Each path below is one point turned by a fixed rotation once a step. After each direction that follows a path, write how fast that rotation turns it, in degrees each step (0 if it stays still).
Each turn is a multiple of 5 degrees from 10 to 175, or 0.
Each row of a path follows its step; steps can be skipped.
path 1
step 9: [ 13   9   2 -12  12 -44   8   5  26  -2 -18  -8   0  16 -20  -7 -19  15
 -14 -17  -6   2   9  -8 -15 -10  10 -13 -37  21 -15 -15 -15 -41 -12  10
  30   6   7  23  -8  -8  10  25 -23  16  -2  17   6 -11 -23  -4  -7 -35
  -9  12 -18   8  14 -24  23  13  -4  -3]
step 10: [ 13   6  29 -18   2 -24  -9  24   5   2 -16 -11  -4  18  -3   4 -30  13
 -15 -21   6 -14 -26   5 -25   5 -11 -20  17 -20 -19 -26  23  -3 -16  18
  16  13 -23  17  14  -2   0   7   9   7 -18  11  17 -12  24  -5  -2 -24
   1  14 -38  23  -9  -4 -28  26  10  -9]
step 11: [ -2 -12  10  13 -23 -12  18  -9  -3  21 -17  -7 -16  12   5  22  -4 -20
 -20 -33  13   0 -20   2   5  -3   7  -6  28 -22  -9   9  14   2  13  -6
  -6  12 -51  31  -1  20  49  -7  12  38 -13 -15  -2  -9  12 -10  15  -5
   4  11   6   8 -16 -11 -22 -14 -16  -6]
step 13: [  8  14  31 -10  -4  -2 -30  -8   8  -5 -24   6   6   6 -17  -3  22   8
  -1   3 -12 -21 -17  -6 -29 -36   0   4  12  15  -7 -15  -7  30 -28 -10
 -10  11   0 -13 -32 -23  50  -9   4 -41  13   5  11 -29 -16  12  11  -2
  -5   4  -9  -7  20  10   8   4   5 -14]
step 20: [ 28  14  -2  -7 -13 -41 -16   3   5  13   8  28  -9  -4 -12  16   3  -1
 -14   1 -25 -13  -1  22  -3  16 -21 -26   3 -19 -11   5 -24 -32 -12   9
   2   6  12  -4 -17 -10  25 -45  19   5  -8  11  16 -17 -12  20  14 -18
  -1   7   6  -3  16 -28 -22 -13 -28   9]
step 21: [-12  19  38 -19  10 -28 -15  -9  19  -8   8  -7 -17 -28 -21 -15 -32   6
  11 -19  -3 -15   0 -16  -2 -37   6  -2  25 -14  -9   0 -12  -7 -23  -2
  22  21 -12   7 -26 -11  24  -8  28   3 -25  -3   8 -22 -24   3   5  -8
  -7  -6   5  -2   0  -8  21   3 -33  15]
step 24: [  6  -1 -26  25  -7 -15  -1  11  30 -17  -7 -20  -1   0   7   8  26 -15
  -9   0   8  -4 -16  -9  -1 -14 -21 -13  18  43 -41  19 -16   3 -24 -11
  19   3 -20  21  15 -20  45   2  27  -6  14  -6   7  11  -8 -11   1  10
   5   8 -12   4  13   9  -1  -2  13  35]
step 27: [-24  13  15 -13  10 -18   5  25 -30 -35  20   9 -17   9   6  -2 -12  -3
   0  20 -18 -16  20   5  24   3   9 -11 -12   0   4  -7  11 -28 -12  18
  32  -2 -19  35 -16 -22  37  10 -17 -11  10   1  13   9   9  17  22   7
  -8  29 -23 -24  12 -19   5   7   3   1]
step 33: [-10   3  32  13  -9   8  -5  27  17 -12 -10  -8   4   5   7  -2 -15  17
  -7 -10  -2  -1  20  21 -33 -20  18 -29   3  -6  -7  10  17  12  -9 -17
   7 -31 -14   0 -23   7  47 -15  11   4  -3 -10  26  10  -2  27 -24  10
  15 -17  -2  -3   2 -34  -8   6 -16  36]
Directions:
[-10  -3   6   0  -3   4  -1   6   2  -2  -8  -1  -2   2  -1  -5   3   1
  -2  10   2  -1   1  -4   2  -2  -8   0   1 -10  -1   6 -10   3  -3   4
  -3   1   3   5  11  -1   1   0 -11   1   0   4  -2  -5   1  -4  -3  -1
   2   4  -3   0  -3  -6   0  -2  -1  -3]
85
[ 13  -9   4  -5   0  -2   2   6   3  -4   4   6   1   3  -6   3   0   2
   4   6  -3  -6   2   9  -3   4  -5  -3  -6  -5   3   4   6   3  -2   1
   0  -7   4   1  -3  -1  -2   3   3  -1   0   6  -2  -3   2   6 -11   2
   0  -1   3   6  -5  -3  -4  -3   5   0]
140
[-3  6  6 -3  9  2 -6  0  4 -2  1 -1 -8 -1  1 -6 -4  2  0  3 -1  7  7 -3
  0 -1  0 -3  2 14 -2  1 -1  2  1  1  3  7  4  9 -4  2  4  2  0  3  1  5
  0 10  3  5 -7  1  4  3  3  7 -2  2  0 -6  3  2]
120
[ 4 -2  4 12 -6  6 -2 -2  4  2 -6  2  8 -4 -1  3  4 -3  3 -4  2  2 -2 -2
  3  3  1  2 -1  1  1  1  4 -9  0 -7  4  6  0  4  8  1  5  2  4 -9 -6  1
 -5  3  5 -1  0  2  2  0 -7 10 -2  0 -5 -6  3 -5]
55
[-10  -1   7   1  -1  -1   3   2  -2  -6   3   0   6   0  -3   4  -6   7
  -8  -4   2   1  -3   6   5  -1  -2   4  -8  -2  -2  -1  -3  -2  -6   4
  -6   6   3   2  -8   6  -2   0   0  -3  -7   5  -4   5   0   2   4   1
  -3  -7   0   3  10  -5   0   0   3   7]
60
[  2   2  -1   1   2   1  -2   9   5   3  -2  -4   2   3  -1   5   1   0
   3   4  10  -1   2   5   4  -1   2  -4  -3   4   2   0  -3   4   8   1
   4   4  -7  -1   2  -3  -4   1   2  -1   6   7  -4   1 -10  -6  -4   1
   7 -14  -5   1   3   1   2   5  -4   4]
45
[  5  -3  -3   1  -5  -6  -5  -5  -1  -7   7  -9  -4  -3   0  -9  -3   3
   1   3   6   2   4  -5   3  -2   5  -5  -4  -1  -2 -10   4  -2  -5   2
   3  -4   9   6   2   8  -2   2   1   2  -1   4  -1  -6   0  -2   7   0
   2  -9  -5   1  -5  -3   2  -1  -3  -4]
55
path 2
step 3: [ 17  13  -9  13   2  11 -22  -8  14  33 -15 -25   6 -19  44 -37  -9  -5
  24  15  -9 -12  16   0  -5  11   0 -40 -10  16  -2 -11 -16  16   6   6
  21  -3   9 -16  12   7  -6  31  27  25  10   6  -4  -2  -8  13  16 -17
 -16 -19  10   2   2  -2   7  31  -7  30]
step 7: [  9  -5   4  -5 -12  24  19 -12  16  11  -8  10   0 -11  -8   2   3 -18
 -10 -11 -18 -14  -5  -2   6 -16  -6 -40  20  12 -28  -7 -24   1  -2  18
  34  19 -34 -14  21 -32 -12  -8   7   3  12  -8 -32 -33   9  32  -2  12
   6  -4   1  -5  -6  -4 -13  12  37 -18]
step 9: [ -7 -29  14  -4  -2  13  16   5   6  23 -22 -17  -6  -8  38 -13   2  -1
   6 -12 -41 -24   5   8   4  -3 -16  -9   4  -7 -12  17  -8   9  37  28
  26  -7 -21 -20  -6 -11 -12   9  22  25 -15  -2   2  -5  -3  -1  37  16
  30 -24   1  -5  -4  17 -11  10   9  26]
step 16: [ -4 -14  29 -22  13   5 -15  -4  12  35  -2  -5  10 -24   3  -1   8   6
 -23  -4 -12 -21 -13   0 -18 -18 -22 -33  33   2 -21  19  -4  12  11  15
  35 -24  -4 -31 -18 -11  13   2  15  18  24   9 -10 -20  -3   4  23   7
  -5  -3 -10  11   9   7  34  21  -4  -7]
step 18: [  6  -3  42 -16  -3   7  -8 -37  22  15   4 -17  11  14  24   0  14  -8
  21 -15  -6 -27  24  15   5 -15 -13 -23 -18  -9  -6   5  18 -16 -23  35
  16  -8 -13 -20  10 -22   4   4   0  14  -3  -3   1  -4  22  -1  14   2
   9  12  -3  22 -16  -8   2  29  34  26]
step 25: [  6   4   8 -23  18  -9   7 -12   3   6 -33  15   7  -5   9  10  -2 -23
  -1   0 -11 -25  16 -11 -37  -7 -20 -13   9   6 -17  17   6 -17  -6   9
  51  13 -39 -32   8 -14  10  -8   5  -5   6   8  11 -17 -15   5  13 -11
   2  16   0  10 -25 -40  -5  15  23  10]
step 26: [ 17   4  24   5  18   7   0  25  41  -1 -30   6   3 -17  10   2  19  -4
  14  -2   0 -32  15  -1 -13  35  -3 -29  -7  23   9   2  -8  -8   1  -1
  13   5 -16 -17  29 -34   7 -12  16   0   5  17   0 -25  13  -3  18  14
  19  14 -19   3  18  19 -11  35  10  -4]
step 30: [ 26   5 -24  11  14  14   5  -9   6  21  12 -14  15 -18   6 -10  30 -18
  14  17 -15   0  25   9   2  -7 -11 -32 -11  22 -10   5   6  -2 -36  10
  12 -13  -8 -29  10   7  12  13  12   1  18 -15  -9   8  -4  31  -2 -37
 -17   6   7  26 -10   1   7  33  25  22]
step 32: [ 20  -3 -18 -11   5  22  12  15  15   7 -10 -11  -7 -26  27 -16 -29 -23
  25  -8 -15 -30  18  -1  -9  11 -29 -46  -3  21 -23 -13 -21  -2  -9  -1
  27  17   7 -25  -8 -25   8   8   1   0  15   9  12 -11 -32 -12  -4   0
  11   3   3  18   8 -24   2   6  10 -13]
Directions:
[  4   1  -1  -3   2   1  10   5   5  -2   7  -3  -5   4  -3   0  -3   5
   8  -5  -7   1  -2   8  -7  -2   2   6  -5   3   5  -1   2   5  -1  -6
  -2   4   3  -4   4  -9   1   0  -3   1   9   3   2  -6   0  -3   2   0
   0   1  -1   6   4  -2  -3   2 -11  -1]
120
[ -2   0   3  -3  -1   6   2  -5  -5  -5   2   1  -1   2  -4   0  -6  -5
   2  -8   9   0   0   3   7   0   2  10  -1  -2   7   3   5  -4  -3  11
   0   5  -2  -7  -1   5   5   1   0   0   8  -5   3   5   0  -2   5   2
   3  -3   2  -3  -1 -10  -2   4   4   0]
110
[  3  -3   4   4   1  -6   8   1  -2  -9  -3  -2  -3  -3   7  -4   0  -5
  -5  -6   2  -6   8  -5   2   3   3  -5   1  -4   7   5  -5   6  -2 -10
   2   9  -6   0   1   0   1  -2  -4   0  -8  -2  -5   0   0  -2   0  -2
  -3  -5   8   2   5  -3   0   5   2  -4]
60
[  8   0   3   2   3   1   0  -8  -3  -7  -2  -6   8  -4   2  10  -2  -2
   5   6   2  -7   2  -2   2  -5  -7   3 -12  -2   2  -3   3   6   0   1
   5  -4   1  -1   1   4   5  -4  -3   7  -3   2   6  -3  -2   4  -2  -4
  -1   6  -4   5   0   0  -2  -7  -1  -4]
55
[ -1   3   7   0   4  -4  -5  -6   1   0   0  -4  -4   1   1   0   1   3
   1   1   4   5   4 -11  -4  -8   5  -7  -3   4  -2   4   3  -8   1   4
   2   3   6  -1   9   4   1   3  -6  -1   3   6   2   3   4  -1   1  -5
  -2   7   9   1  -1   0   1   6 -10   7]
145
[ -3   0   0   4  -1  10   9   0  -3  -1   2   0  -4   0  -4  -2  -4 -13
  -2  -1  -4  -5  -3  -1  -4  -4   4  -2  -4  11  -3   6  -5  -5   6   1
  -4  -4   5  -4  -2   1  -4 -10  -5   3  -3   4   0   5   2   4  -2   2
   5   0   2  -3   5   4   0  -7   0   0]
145
[  5   1  -3   2  -1   3  -4   1   2 -11  -3   4   5   0   1  -1  -4  -3
  -4  -8  -5   4   7   0  -4   1  -3   1  -8  -1  -3   1   1  -9   6   3
   0   4   1   5   6  -4   1   1   1  -7  -1  -2  -6  -2   0  -1  -6   8
   1   3  -8   5  -4  -3  12   0  -1   1]
55
